The rows of A fall into 3 groups, which share some directions, and each row is roughly a mix of its group's hidden directions.
A, 130 rows:
[[  0 -18   2  16  -8  -8   3  44  -2 -20 -40 -21]
 [-29 -26 -14 -20  -4 -18  19  -7  -7 -46   0  11]
 [ -7  27 -34  -7  22  -5 -16 -27 -24 -29  -8 -14]
 [-17  28  -1  -7  22 -20  -3  40 -26   7 -24 -13]
 [ 18   7 -16 -19  -3  37 -34 -14  21  -8 -29  -3]
 [ 41   0  37   3  -5 -15   5 -19  -4 -33   5 -19]
 [  1  26   2  16  14 -28 -22  42 -11  -1 -11  26]
 [-18  -4   8   8  45 -34  26   6 -21  -5 -10  12]
 [ 16  13  -6   8 -38  -3   2   2  53  17  -2  10]
 [-19 -18  -1   3  17 -22   4  33   7  24  28  34]
 [ 13 -20  29   2   5   5 -10 -21  18 -20 -42 -26]
 [ -4  -5  17 -27 -18  -8 -22  16  44  27 -11  -9]
 [  3  24  14  52  -8  29  17  10   3  17  -5  -6]
 [  9  -3   0 -21 -30  16 -37 -17  37  -1  22  -1]
 [ 26   8  17 -25  -2 -14 -35   1 -21 -39   3   0]
 [-24   4   0 -12   1  18 -25  -4  36  43 -11  11]
 [-10   3  24 -18 -24  30  24 -27  32   3  16  -4]
 [-28  17 -14  -5  26   3  29  38   0  29   0   6]
 [ -3  16 -35  16 -26  43 -10 -12   4  -2 -22 -11]
 [ -1 -31 -41  -2   9   0  20  -9   7  -4  12  42]
 [ -2 -41 -25 -22  -9 -31 -18  13 -15 -23 -10   0]
 [-29   6  29  10  39  -1 -18  -9 -21 -19 -12  20]
 [ -5 -24 -20  14  16 -48  22  -3  -7  12  -6 -26]
 [-26  19  -3 -11  -5 -22 -12   0   5  24  39  34]
 [  9   5  26  12 -39 -11 -20 -13   1 -20 -31 -25]
 [-30 -12 -35 -17  25   8  20  -8  -8  10 -12 -34]
 [ -1  16   5  29 -29 -27  -9   5  -8 -13 -14 -43]
 [ 41  -8   5 -11 -23 -18  -2  11  15 -36  26  -3]
 [-40   0  13  10  -5 -12  -9 -34  28  12  28  13]
 [  8  19   3 -18  -7  51 -17  18 -27 -13 -12  -9]
 [ -5  21   6 -18  32 -31 -10 -37  11   6   8 -25]
 [ 24   9   5 -43 -20  30   3 -19   5 -18 -17 -17]
 [ 10  18  49 -26  21  -3 -26 -19   2   3  -9  -2]
 [ 20  -8  -5  61  -1  -8 -14   4 -11 -21 -10  -8]
 [-43  24   0 -18  34   1  -8  10 -24   6   6  21]
 [-34 -10  -8 -32  12 -10  10 -30 -17  23  25 -11]
 [ 17  28  30  14  20   7  13  -6 -19  25  30  19]
 [ 10 -26   3  38  24   2  -7 -43 -13  -9  -5  13]
 [-29 -11 -30   2  19  10  31 -12  25   4 -17 -28]
 [  9  11  -8  18 -25 -26  33  29  -1  16   2 -32]
 [  3  13  14  -1   2 -54 -30  21   2  14 -11   7]
 [ 16 -30   8   1 -19 -32 -34  24  26  -5  -4  -4]
 [ 23 -34 -12   8   4 -24  -5 -10  -4  -2 -29 -41]
 [ 15  -1   3  17  -3  26  -8  19  24  42  19  29]
 [ -9  24  -2 -13   5   0  17 -38 -46 -14  13  -4]
 [  7 -11 -25  -5  -4 -24  29   6  -9 -47 -21  -8]
 [-14   7 -18 -17  -1  35  45 -29 -15   6  -3  -3]
 [-25 -24   9  11  -4 -43   2 -12 -34  -3  22   8]
 [ 42  23   8  11   6  -3  18   4  21  13  32  25]
 [-32  -6  -3 -10  -4 -34 -17 -20  14  27  -1 -33]
 [-14  -2  14   1   1   5 -23  39   4   6 -29 -42]
 [-46 -20  10  -9  12 -11  -4 -33   2   9  11  28]
 [ 21  26  24 -15   1 -13 -13  31  20  -4 -20  33]
 [ 13  -2  12 -19 -16  18 -42  -9  41  12 -15   1]
 [  3  12 -14   7  10  -8  48   4   5   8  22  40]
 [ -5 -19  15  15  33  16  -2  44  -4  25   9  16]
 [ -4 -34  25  30 -10   7  -7 -28  16  26 -23  -2]
 [-50   8 -17  17  25  -9   1  -9  25   7  10  20]
 [ 25  25  -1   8 -24   3 -16 -46  13  26   3   1]
 [ -7  30 -19 -41 -29  29   0  10   0  -3 -11 -15]
 [-11   2 -13 -12  56 -27  10 -13  10  16  12  -2]
 [ 20   3  -2 -16 -10 -24 -45  -3  23 -24 -11 -22]
 [  5  12   8  -1 -14 -11  -1  42  31  -9 -22 -35]
 [ 29  -6 -34  21  -2 -22  26  33 -18   2   1  -6]
 [  8   1  13 -18 -10  22   0 -16  56  -5  -8  22]
 [-12 -28 -16  -7  19 -25 -15 -44  23   3   0  15]
 [-18   5  -4  11 -27 -20  25 -10  38  23  29  -2]
 [  5 -10  13  32 -25  18  12  44  -9   5 -20  16]
 [ 32 -10  -7 -12  15  19 -38 -27   8 -25 -16   8]
 [-13   1  -3  54  24  -6  29 -15  -7  13  10   1]
 [ 24  -1  16 -11  39 -23 -22 -21  -6 -21   9 -26]
 [ 27  18 -13   6   7  31  -8 -10  -2  42  27  15]
 [ 10 -17   9  29  -5 -15  26  33  25   1  -8  34]
 [ 34  -2  25  24  38  -4  -9 -15 -26  13  10   9]
 [  8   1 -33  -8 -13 -15   8  39  -4 -24  34  12]
 [-34 -37 -23 -11  25  -9   5  -5 -24 -21 -13   3]
 [ 15  -7 -15  20  -2 -51 -10  10  -4  11  22  27]
 [-20  15 -20 -17 -19   7 -15  -2  44  31  -3 -15]
 [  3  -8  52  20  12  -6 -12 -22   8 -26 -17  13]
 [ -3  13  -8 -11 -17 -25   0  17  43  23 -23 -25]
 [ 20  31   4   8  19  -4   7  36  -4  11 -14 -41]
 [ 42  13  10  -8  40   3 -13   6  -4   1  31 -14]
 [-19 -15  12  -8  13 -52  -6  16  17  18  22   7]
 [ -6 -24 -21  21  10   0 -36 -15 -27  -7 -13 -32]
 [-20  -9  -6 -12   2   5  18  37 -16  17  27  38]
 [  9  32   9  -3  -9  46   5  28 -15 -13   7  23]
 [ 21  -1  -4  17 -34 -25  -9   7  47  11  -6  -8]
 [  4  13  29  12  -7  14  14  17 -33 -13 -21 -40]
 [ 22 -14   3   4 -25  18 -30  30   3 -18 -21 -30]
 [-36 -18  31  -4   8 -14 -30  -1  33  16  -2  -2]
 [ 18  -7  13  27  -8 -45 -23  -1  28   0  -2  21]
 [-17  15 -23  -6  16   1  25   8  12  15  45  26]
 [ 17  -9 -20 -26  -2  35  -6   1 -45  -4   2 -19]
 [ -3 -18 -43  37  12 -10   8  -2 -15 -16  21  18]
 [-29   7 -34  26 -12  -7  10   7  28  18   0 -31]
 [ 21  11  23  -5 -12 -20   2  10  -6 -21 -29 -45]
 [-13 -36   1   2  34 -26  22 -34   1  -4  -8  -9]
 [-10  23  11  -8  -3 -36  -2  -3  30  -5 -23 -39]
 [-18  10 -36   2  -2  13  31 -16  -2   3 -28 -34]
 [-19  32  -6   2  20 -22  24 -30   6  35   4   6]
 [ 22  -6  21  14 -36 -15  -3 -15  -4   5  42  19]
 [  0  29   0 -12   1 -27  -2 -52  -5  -7  -6 -24]
 [ -4   4 -32  10   1  24 -16   7 -35  -1  35  25]
 [  8  -3  -9  39   0  28 -21  -1  24 -24   1  32]
 [-23 -22 -17 -26   2  -7  32  16 -42  -5 -10   2]
 [ -6  -1   3  25  43  28   5  -6  -2  24  -1  34]
 [ 10 -40  19   4  -4 -43  -2  25 -14 -13  11   9]
 [  3   6  -2   1 -61   0   4   4  24 -20 -17  -2]
 [-18 -31  17  -5 -16 -45   9  21 -23   2  11   0]
 [-25  -2 -26  15  32 -15  22   1  30   1   2  31]
 [ 19  -5  -8  18 -16   2 -44 -29  -5 -30  15  13]
 [-34  11  11  -8  -4 -26  -2 -17 -11 -15 -32 -36]
 [ 19 -30   8  14   4 -40  -1 -11  31 -25 -12  14]
 [ 17  25  52  25  10   3 -24  -3 -13  -3   1   5]
 [ 10 -25 -24  13  -7 -23   8  -4  19   7 -23 -46]
 [-29  13  -8  42  14  32  12  14  -5 -19 -14 -14]
 [ -4  33 -13 -34   8  44 -14  12   1   7 -13  11]
 [  0  11   1  -8   9  28 -32 -42 -25 -14 -21   5]
 [  5   0 -34  -5  -8  28 -31  15  37   9 -21   3]
 [  7  42 -20 -10 -34  23  14 -22 -16   7   9  -5]
 [ 29  25  24   6   4  -6  28  15 -31 -28  13  -2]
 [ 14  24 -29 -13   6  -9  48  -1 -10 -20  19   9]
 [ 12   5  -9 -28 -19  44 -16  -3  33  10 -19   0]
 [-14 -27   9  33  18   8   4  32 -21  21 -24  15]
 [-17  25 -26  -7 -31 -20  13  25  -5  -9   1 -35]
 [ 18 -14  32 -30 -26  -2 -15 -35   4   7  22   8]
 [ 23   8  27 -23 -10 -31 -19   5 -15  10  20  34]
 [ 10   7  -5 -39   3  32  -6 -46  15  -4   2   8]
 [ 22 -14  14   7  13  46 -21   1  -6   2 -21  32]
 [ -9  10 -21  -5 -28 -23   7 -42   1 -17 -28 -16]]

Here is one row of each group, with its name. Which group are the others in?
[ 31  26   3 -35 -12   8 -24   5  22 -24  -7 -17] | <15>
[ 23  28   3   6  20  29   8  18 -32  23  24  -1] | <2>
[ -9 -18 -40  52   4 -14  -5  -2  -3  -1  12  -6] | <25>

[  0   6  37 -38  17  10  -8 -13 -10  -8   6  39] | <25>
[ 30 -31 -32   9  43   1  -4  14  -3   3  -2   5] | <2>
[  9   6  18 -27 -36  17   9 -19  15  13  36  14] | <25>
[ 21   4 -26  25  34  -1   1   9  -7 -25 -33 -20] | <15>
[ 16  -6  24  19 -33  22 -25  12 -25 -11 -23 -15] | <2>
[ 34 -15 -24   1  16  30   3  14 -32 -23 -17   1] | <25>
[-31 -15   9   1  -4   6 -16 -45  37   5   2 -13] | <25>
[ 19   1  -5  11  18  12   5  27   7 -22 -51 -16] | <25>
[ 25   5 -16  -3  18  50  26 -20   4 -10 -15   3] | <15>
[ -6   4 -21  14  47 -11  17 -12 -14  37  -5   8] | <2>
[-13  -1 -13 -29  22 -51  -3   5 -10  26   4   8] | <25>
